Look-ups in named tables: a row name and a column name give one cell, copied from the table.

dukoz.tsv
	fubaniv	refude	bonuki	gef	zop	faribi
pugif	160	83	170	176	182	178
lakifed	178	30	137	153	185	241
posire	179	166	193	200	207	172

pugif, fubaniv: 160
pugif, refude: 83
lakifed, bonuki: 137
pugif, zop: 182
posire, faribi: 172
lakifed, gef: 153
pugif, faribi: 178
posire, gef: 200
pugif, bonuki: 170
pugif, gef: 176
lakifed, fubaniv: 178
lakifed, faribi: 241
lakifed, refude: 30
posire, refude: 166
posire, fubaniv: 179
lakifed, zop: 185
posire, zop: 207
Row with the largest refude: posire

fus =
fields: rokifu, gotoda, mor, roke
teroba: [45.7, 76.7, 41.6, 63.9]
sot: [49.8, 82.7, 26.4, 57.8]
borale: [45.7, 70.1, 48.0, 67.4]
lop: [45.0, 74.9, 44.9, 65.2]
nozako: [54.1, 85.2, 13.9, 51.8]
fedipi: [47.1, 79.1, 36.4, 61.8]
gevurav: [39.0, 70.2, 38.1, 41.3]

What is the mor of fedipi in fus?
36.4
What is the mor of teroba in fus?
41.6
What is the roke of borale in fus?
67.4
What is the rokifu of lop in fus?
45.0
What is the rokifu of nozako in fus?
54.1
What is the rokifu of gevurav in fus?
39.0
What is the gotoda of teroba in fus?
76.7
What is the gotoda of sot in fus?
82.7
What is the gotoda of fedipi in fus?
79.1
What is the mor of borale in fus?
48.0
What is the roke of teroba in fus?
63.9
What is the rokifu of borale in fus?
45.7
What is the mor of sot in fus?
26.4

zavarip
         balone  ganetef  lole  desa  basu  pizo   fir
soz        -125      121   -34  -352   -73  -217  -226
vireko       -5      205  -275  -473  -181  -173  -227
bulatim    -274       37  -303  -246  -100  -140    13
lal        -571     -361   -68   212     6  -202    71
gok         284     -190  -948  -227  -450   -69  -302
muzer      -258       49     5  -235   129  -187   -63
tup        -596      115   716  -273   252  -319   -66
badig      -648     -452  -161   609  -520  -362  -203

What is the pizo of bulatim in zavarip?
-140
What is the lole of bulatim in zavarip?
-303
What is the fir of muzer in zavarip?
-63
What is the lole of badig in zavarip?
-161
What is the ganetef of tup in zavarip?
115
What is the balone of vireko in zavarip?
-5
What is the fir of lal in zavarip?
71
What is the pizo of muzer in zavarip?
-187
What is the desa of gok in zavarip?
-227

dufe:
,sopo,kiv,fet,gupe,bisere,bodip,mut,rer,zutusot,malor
nupodop,162,142,138,111,70,76,32,119,87,113
niv,123,148,176,124,102,73,155,34,122,109
babilo,102,175,168,125,95,165,87,52,105,109
bibo,154,148,95,137,65,72,52,89,100,98
gekodo,148,76,72,133,88,145,101,181,103,59
lovini,155,84,72,139,95,119,110,194,103,58
zuz,73,109,114,58,198,67,153,108,147,148
feber,95,111,73,117,136,166,155,189,130,153
lud,146,73,76,129,85,155,95,175,102,59
zod,107,165,136,139,90,168,77,51,106,102
vik,115,177,188,113,102,112,118,47,109,114
kofikuz,111,178,189,114,102,123,113,50,107,113
puvufa,119,168,187,115,103,89,130,45,112,111

What is the rer of kofikuz in dufe? 50
What is the kiv of kofikuz in dufe? 178
What is the gupe of niv in dufe? 124
What is the malor of vik in dufe? 114
What is the zutusot of lovini in dufe? 103
What is the zutusot of kofikuz in dufe? 107
What is the bisere of nupodop in dufe? 70
What is the bisere of feber in dufe? 136
What is the gupe of zuz in dufe? 58
What is the malor of feber in dufe? 153
What is the malor of kofikuz in dufe? 113
What is the zutusot of gekodo in dufe? 103
What is the bodip of zuz in dufe? 67
What is the fet of lud in dufe? 76
What is the zutusot of babilo in dufe? 105
What is the kiv of zod in dufe? 165

Table berugav
	tubufu	lazas	kon	tis	mufe	rep	sabubu
popadil	41	-8	-20	50	15	-14	-62
nogeki	-45	-22	9	-26	-39	-4	4
bos	10	16	27	14	12	49	-19
bazisap	23	14	-25	23	25	57	-60
depi	4	-5	13	-12	-2	9	-42
tugizal	23	-11	2	-4	13	3	-37
dukebi	66	8	-60	-61	34	90	-16

lazas of tugizal: -11
tubufu of depi: 4
rep of nogeki: -4
kon of nogeki: 9
tis of tugizal: -4
lazas of bazisap: 14
lazas of dukebi: 8
tis of popadil: 50
Row with the largest tis: popadil

Table gedopo
|  | vovof | kela | kig | mobem | sagive | dob | savomo | luma | gom | gor |
|---|---|---|---|---|---|---|---|---|---|---|
| baf | -31 | -12 | 35 | -54 | 51 | -65 | -14 | 20 | -32 | 36 |
| babol | -53 | -35 | -36 | -77 | -8 | 8 | 25 | 37 | 47 | -10 |
| fozen | 11 | -32 | -48 | -6 | 26 | 1 | 35 | -15 | 28 | -68 |
| tavera | 12 | -30 | -39 | 51 | 59 | -14 | -9 | -11 | 15 | -7 |
| lil | -55 | -51 | 29 | 46 | -62 | -15 | 14 | 42 | 31 | 4 |
| ligu | 0 | -5 | 4 | -25 | -4 | -6 | 11 | -30 | 18 | -35 |
| tata | 9 | 48 | 30 | -33 | -3 | 52 | -47 | -35 | 44 | -60 |
| fone | 47 | -16 | -35 | 28 | 17 | -32 | -37 | -26 | 89 | 49 |
| tad | 46 | -12 | 28 | -33 | -35 | 3 | 11 | -63 | -37 | 34 |
| rer | -39 | 58 | -24 | 13 | -5 | -41 | 9 | -5 | -30 | 47 |

gom of baf: -32
dob of fone: -32
kig of tavera: -39
dob of tata: 52
luma of lil: 42
dob of fozen: 1
gor of baf: 36
mobem of lil: 46
sagive of fozen: 26
gom of fozen: 28
gom of tata: 44
dob of tavera: -14
gom of ligu: 18
dob of ligu: -6
kela of babol: -35
kig of rer: -24
dob of tad: 3
Which row has the largest kela? rer

